In the data rows, the value 128 means zero.
Some points:
np.array([120, 100, 111, 140, 145, 114, 152, 161, 114, 112, 145, 100, 142, 120, 142, 085, 149, 138, 133, 136, 135, 158, 168, 166, 138, 124, 140, 149, 100, 148, 147, 185])
np.array([093, 128, 091, 118, 116, 113, 136, 104, 133, 119, 128, 097, 146, 118, 126, 142, 111, 126, 159, 112, 140, 138, 100, 118, 157, 150, 136, 150, 134, 152, 107, 140])
np.array([107, 114, 122, 103, 108, 116, 160, 097, 131, 145, 153, 144, 094, 113, 137, 157, 155, 122, 144, 139, 144, 145, 114, 133, 104, 136, 150, 125, 121, 149, 120, 128])
np.array([146, 120, 125, 108, 128, 097, 130, 232, 131, 158, 119, 161, 112, 136, 117, 125, 149, 135, 063, 145, 093, 094, 074, 109, 151, 107, 093, 128, 117, 168, 133, 181])
np.array([146, 139, 122, 108, 134, 113, 115, 090, 109, 160, 124, 132, 138, 151, 144, 123, 095, 128, 156, 146, 140, 162, 113, 118, 112, 123, 163, 122, 146, 168, 094, 169])
np.array([142, 165, 122, 082, 142, 107, 138, 103, 092, 102, 106, 105, 159, 141, 136, 136, 144, 121, 089, 106, 144, 104, 130, 117, 117, 100, 083, 148, 150, 156, 132, 114])
np.array([119, 119, 101, 155, 113, 091, 106, 238, 120, 084, 138, 184, 140, 124, 147, 093, 123, 131, 125, 124, 136, 097, 088, 150, 148, 103, 095, 130, 108, 147, 122, 125])
np.array([133, 171, 090, 139, 120, 118, 105, 108, 119, 131, 121, 118, 094, 139, 155, 136, 123, 147, 122, 131, 119, 149, 121, 132, 142, 134, 093, 095, 152, 129, 160, 111])
np.array([152, 167, 207, 136, 105, 106, 130, 113, 141, 121, 112, 133, 122, 128, 142, 159, 142, 114, 135, 135, 108, 138, 129, 111, 125, 111, 128, 145, 142, 070, 137, 146])
np.array([118, 140, 128, 117, 103, 114, 119, 102, 153, 155, 113, 139, 143, 086, 162, 115, 112, 152, 118, 140, 111, 152, 109, 113, 112, 127, 094, 123, 147, 118, 129, 136])
np.array([113, 048, 122, 138, 062, 127, 096, 206, 141, 132, 133, 087, 132, 149, 130, 134, 110, 157, 129, 050, 158, 129, 255, 131, 134, 112, 152, 134, 132, 135, 119, 205])
np.array([120, 147, 149, 105, 166, 233, 110, 128, 120, 155, 159, 105, 129, 111, 156, 131, 121, 090, 137, 100, 158, 097, 106, 029, 129, 120, 120, 150, 054, 049, 144, 142])
np.array([135, 128, 234, 206, 151, 157, 145, 096, 165, 125, 146, 144, 147, 154, 133, 091, 122, 075, 137, 117, 191, 133, 118, 072, 148, 120, 089, 147, 126, 050, 130, 146])
np.array([109, 152, 193, 125, 138, 114, 111, 110, 127, 117, 133, 151, 127, 101, 129, 145, 146, 123, 109, 138, 138, 143, 116, 117, 148, 118, 113, 092, 163, 110, 081, 120])
np.array([118, 166, 095, 134, 120, 093, 107, 089, 102, 123, 132, 135, 126, 101, 100, 105, 154, 159, 120, 099, 125, 120, 122, 119, 126, 096, 107, 095, 126, 120, 131, 125])
np.array([105, 024, 099, 115, 144, 132, 134, 169, 116, 155, 132, 111, 117, 137, 110, 116, 156, 113, 118, 046, 108, 129, 255, 122, 120, 153, 212, 147, 163, 119, 110, 158])
np.array([155, 121, 092, 148, 125, 118, 155, 108, 124, 137, 138, 107, 118, 159, 096, 161, 130, 148, 124, 119, 134, 150, 136, 151, 150, 125, 132, 124, 115, 146, 142, 141])
np.array([124, 154, 090, 132, 132, 123, 088, 084, 137, 109, 142, 136, 148, 122, 118, 120, 108, 150, 122, 139, 114, 161, 111, 132, 136, 101, 128, 140, 113, 146, 118, 132])
np.array([122, 082, 200, 155, 119, 112, 114, 126, 135, 114, 136, 126, 122, 154, 139, 155, 140, 176, 131, 130, 120, 138, 069, 135, 109, 217, 216, 123, 125, 110, 131, 073])
np.array([136, 168, 078, 072, 134, 143, 164, 108, 135, 099, 139, 108, 160, 119, 145, 121, 125, 119, 136, 137, 136, 087, 134, 100, 132, 172, 089, 091, 086, 073, 111, 113])
np.array([136, 130, 156, 094, 134, 110, 131, 115, 158, 148, 143, 133, 141, 122, 128, 098, 117, 113, 143, 122, 104, 141, 103, 141, 093, 103, 127, 112, 164, 095, 154, 137])
np.array([112, 152, 089, 139, 093, 130, 152, 152, 127, 158, 134, 151, 132, 138, 170, 118, 157, 108, 122, 103, 097, 169, 112, 141, 136, 127, 097, 144, 123, 146, 124, 123])
np.array([098, 121, 143, 134, 111, 130, 117, 098, 112, 117, 149, 162, 148, 149, 122, 153, 121, 127, 105, 150, 129, 151, 110, 126, 117, 161, 147, 105, 143, 160, 127, 113])
np.array([082, 136, 180, 141, 152, 120, 110, 119, 174, 133, 120, 112, 120, 143, 097, 122, 111, 156, 098, 129, 122, 161, 105, 137, 117, 129, 150, 130, 125, 135, 130, 082])
np.array([173, 137, 092, 098, 146, 102, 114, 086, 160, 151, 152, 135, 134, 143, 113, 135, 155, 148, 123, 151, 137, 101, 121, 123, 138, 138, 087, 117, 126, 114, 119, 124])
np.array([131, 121, 081, 111, 154, 134, 122, 112, 092, 137, 152, 122, 131, 144, 127, 124, 102, 149, 119, 153, 110, 095, 102, 118, 088, 092, 097, 151, 146, 079, 119, 135])
np.array([144, 134, 112, 129, 139, 121, 150, 124, 093, 126, 131, 106, 118, 142, 120, 136, 140, 145, 139, 088, 134, 141, 095, 136, 157, 135, 059, 120, 131, 164, 111, 107])
np.array([130, 142, 090, 146, 127, 137, 126, 083, 121, 124, 153, 112, 131, 118, 144, 098, 139, 133, 100, 147, 106, 137, 125, 129, 146, 104, 113, 139, 146, 141, 144, 129])
np.array([095, 067, 140, 133, 099, 100, 150, 108, 116, 171, 130, 141, 140, 151, 121, 123, 125, 146, 117, 138, 119, 109, 170, 129, 132, 145, 200, 155, 133, 119, 141, 088])
np.array([145, 129, 136, 128, 080, 122, 119, 104, 093, 130, 146, 132, 141, 105, 140, 132, 128, 150, 141, 168, 120, 152, 117, 142, 138, 129, 138, 152, 110, 145, 130, 124])
np.array([104, 123, 102, 131, 135, 128, 107, 148, 101, 094, 125, 110, 124, 133, 074, 118, 135, 137, 155, 114, 120, 146, 148, 120, 160, 182, 139, 127, 149, 128, 135, 203])
np.array([135, 123, 121, 124, 151, 102, 141, 115, 117, 136, 099, 099, 141, 138, 120, 129, 156, 161, 135, 104, 119, 154, 106, 120, 146, 119, 165, 138, 120, 120, 116, 128])
np.array([134, 113, 183, 102, 128, 117, 144, 116, 133, 129, 141, 101, 113, 137, 091, 107, 112, 114, 148, 151, 110, 131, 121, 129, 114, 113, 058, 102, 119, 110, 140, 130])
np.array([104, 116, 100, 092, 124, 118, 124, 100, 159, 112, 153, 118, 127, 174, 126, 163, 145, 106, 122, 102, 124, 149, 145, 150, 105, 125, 157, 136, 115, 147, 132, 125])
np.array([150, 146, 080, 156, 108, 135, 181, 134, 137, 128, 127, 080, 098, 140, 114, 121, 127, 126, 136, 141, 154, 138, 101, 121, 111, 107, 122, 110, 151, 168, 112, 134])
np.array([116, 137, 141, 110, 087, 124, 108, 113, 136, 134, 124, 109, 107, 134, 131, 122, 147, 120, 128, 158, 143, 137, 131, 120, 143, 145, 189, 129, 116, 165, 144, 124])
np.array([150, 192, 093, 124, 159, 090, 132, 214, 123, 156, 122, 165, 160, 085, 116, 148, 100, 130, 136, 116, 140, 108, 115, 139, 130, 122, 126, 115, 143, 150, 163, 116])
np.array([156, 160, 117, 135, 137, 098, 067, 118, 132, 144, 146, 109, 119, 115, 124, 138, 132, 119, 160, 121, 131, 143, 122, 162, 119, 126, 106, 138, 107, 128, 100, 111])
np.array([121, 152, 093, 143, 151, 106, 136, 100, 111, 121, 140, 086, 142, 133, 122, 137, 120, 131, 147, 152, 127, 111, 120, 145, 097, 109, 095, 149, 146, 135, 167, 112])
np.array([149, 121, 082, 173, 113, 126, 128, 111, 152, 120, 121, 113, 174, 115, 111, 152, 153, 121, 104, 144, 091, 150, 119, 126, 084, 144, 129, 137, 160, 143, 136, 140])
np.array([135, 079, 088, 139, 110, 120, 121, 139, 129, 130, 144, 102, 109, 126, 134, 137, 108, 077, 143, 124, 102, 136, 146, 135, 133, 116, 172, 082, 117, 153, 098, 150])
np.array([113, 100, 096, 157, 136, 140, 134, 128, 152, 124, 145, 092, 106, 119, 120, 140, 120, 167, 142, 143, 133, 133, 152, 096, 123, 140, 141, 147, 140, 173, 137, 132])
np.array([100, 149, 104, 129, 134, 093, 118, 156, 155, 130, 129, 164, 094, 095, 119, 104, 118, 114, 152, 133, 123, 102, 110, 124, 148, 141, 085, 164, 146, 159, 119, 122])
np.array([121, 138, 109, 124, 132, 133, 124, 213, 110, 137, 124, 137, 163, 123, 134, 144, 122, 134, 132, 134, 137, 153, 138, 121, 151, 110, 088, 092, 138, 176, 172, 113])
np.array([144, 137, 110, 155, 169, 219, 152, 102, 140, 109, 011, 177, 128, 117, 140, 125, 142, 153, 121, 131, 143, 000, 120, 224, 102, 133, 100, 142, 107, 168, 129, 130])
np.array([134, 019, 134, 116, 156, 106, 146, 130, 121, 103, 134, 132, 131, 118, 150, 157, 104, 124, 110, 120, 116, 134, 230, 131, 158, 143, 196, 100, 123, 152, 154, 132])
There is one direction along which these points spread out most. Take the direction at right angles to it along which they spread out most. Go by this last direction. How many in every 100 of the points above lie lower along it than each point below? Round to a whole number. More than half of the points above lie lower than the first one.
np.array([120, 157, 233, 170, 136, 108, 123, 113, 160, 107, 127, 099, 107, 109, 160, 161, 152, 127, 154, 115, 127, 126, 115, 114, 103, 111, 123, 116, 161, 070, 120, 151]) 4
np.array([143, 162, 114, 117, 115, 132, 145, 159, 129, 127, 157, 125, 118, 095, 138, 123, 103, 132, 105, 104, 093, 137, 140, 124, 125, 135, 067, 157, 138, 166, 106, 115]) 87
np.array([124, 139, 216, 214, 135, 219, 109, 129, 115, 129, 129, 136, 112, 119, 096, 145, 106, 005, 096, 147, 196, 113, 124, 009, 109, 120, 089, 132, 000, 000, 125, 109]) 0
np.array([143, 104, 091, 049, 149, 161, 100, 110, 085, 104, 119, 131, 105, 104, 152, 127, 136, 148, 127, 133, 150, 137, 097, 097, 143, 120, 103, 150, 116, 074, 135, 112]) 26
np.array([119, 134, 124, 119, 155, 255, 134, 106, 115, 147, 000, 251, 126, 127, 118, 134, 118, 160, 215, 130, 079, 000, 120, 255, 113, 117, 115, 121, 084, 161, 120, 129]) 91
np.array([177, 060, 141, 124, 100, 101, 106, 116, 122, 121, 106, 153, 116, 141, 116, 110, 127, 114, 134, 124, 150, 141, 147, 116, 108, 191, 192, 137, 160, 157, 116, 099]) 20
np.array([161, 137, 189, 110, 084, 131, 142, 122, 152, 094, 145, 136, 113, 139, 121, 105, 119, 154, 133, 150, 141, 142, 110, 145, 131, 155, 210, 107, 127, 130, 140, 082]) 9
np.array([111, 146, 188, 158, 151, 156, 158, 100, 165, 127, 139, 134, 161, 105, 121, 132, 155, 081, 105, 115, 145, 116, 113, 070, 134, 113, 114, 110, 113, 036, 156, 158]) 2
np.array([118, 153, 117, 121, 146, 128, 134, 255, 133, 111, 136, 171, 112, 154, 131, 139, 138, 122, 139, 188, 131, 153, 180, 136, 130, 072, 099, 140, 148, 144, 111, 123]) 93
np.array([106, 155, 094, 101, 147, 112, 125, 112, 102, 138, 151, 135, 078, 125, 138, 096, 091, 128, 101, 126, 148, 137, 098, 157, 104, 122, 105, 125, 120, 122, 132, 145]) 70
np.array([149, 107, 204, 140, 111, 124, 143, 118, 100, 111, 135, 132, 141, 168, 135, 091, 115, 129, 116, 130, 080, 127, 131, 123, 135, 153, 235, 086, 127, 143, 098, 030]) 7
np.array([128, 144, 169, 100, 123, 130, 138, 111, 150, 152, 122, 099, 149, 118, 126, 130, 115, 089, 115, 135, 141, 154, 105, 177, 164, 131, 154, 149, 179, 100, 114, 117]) 13
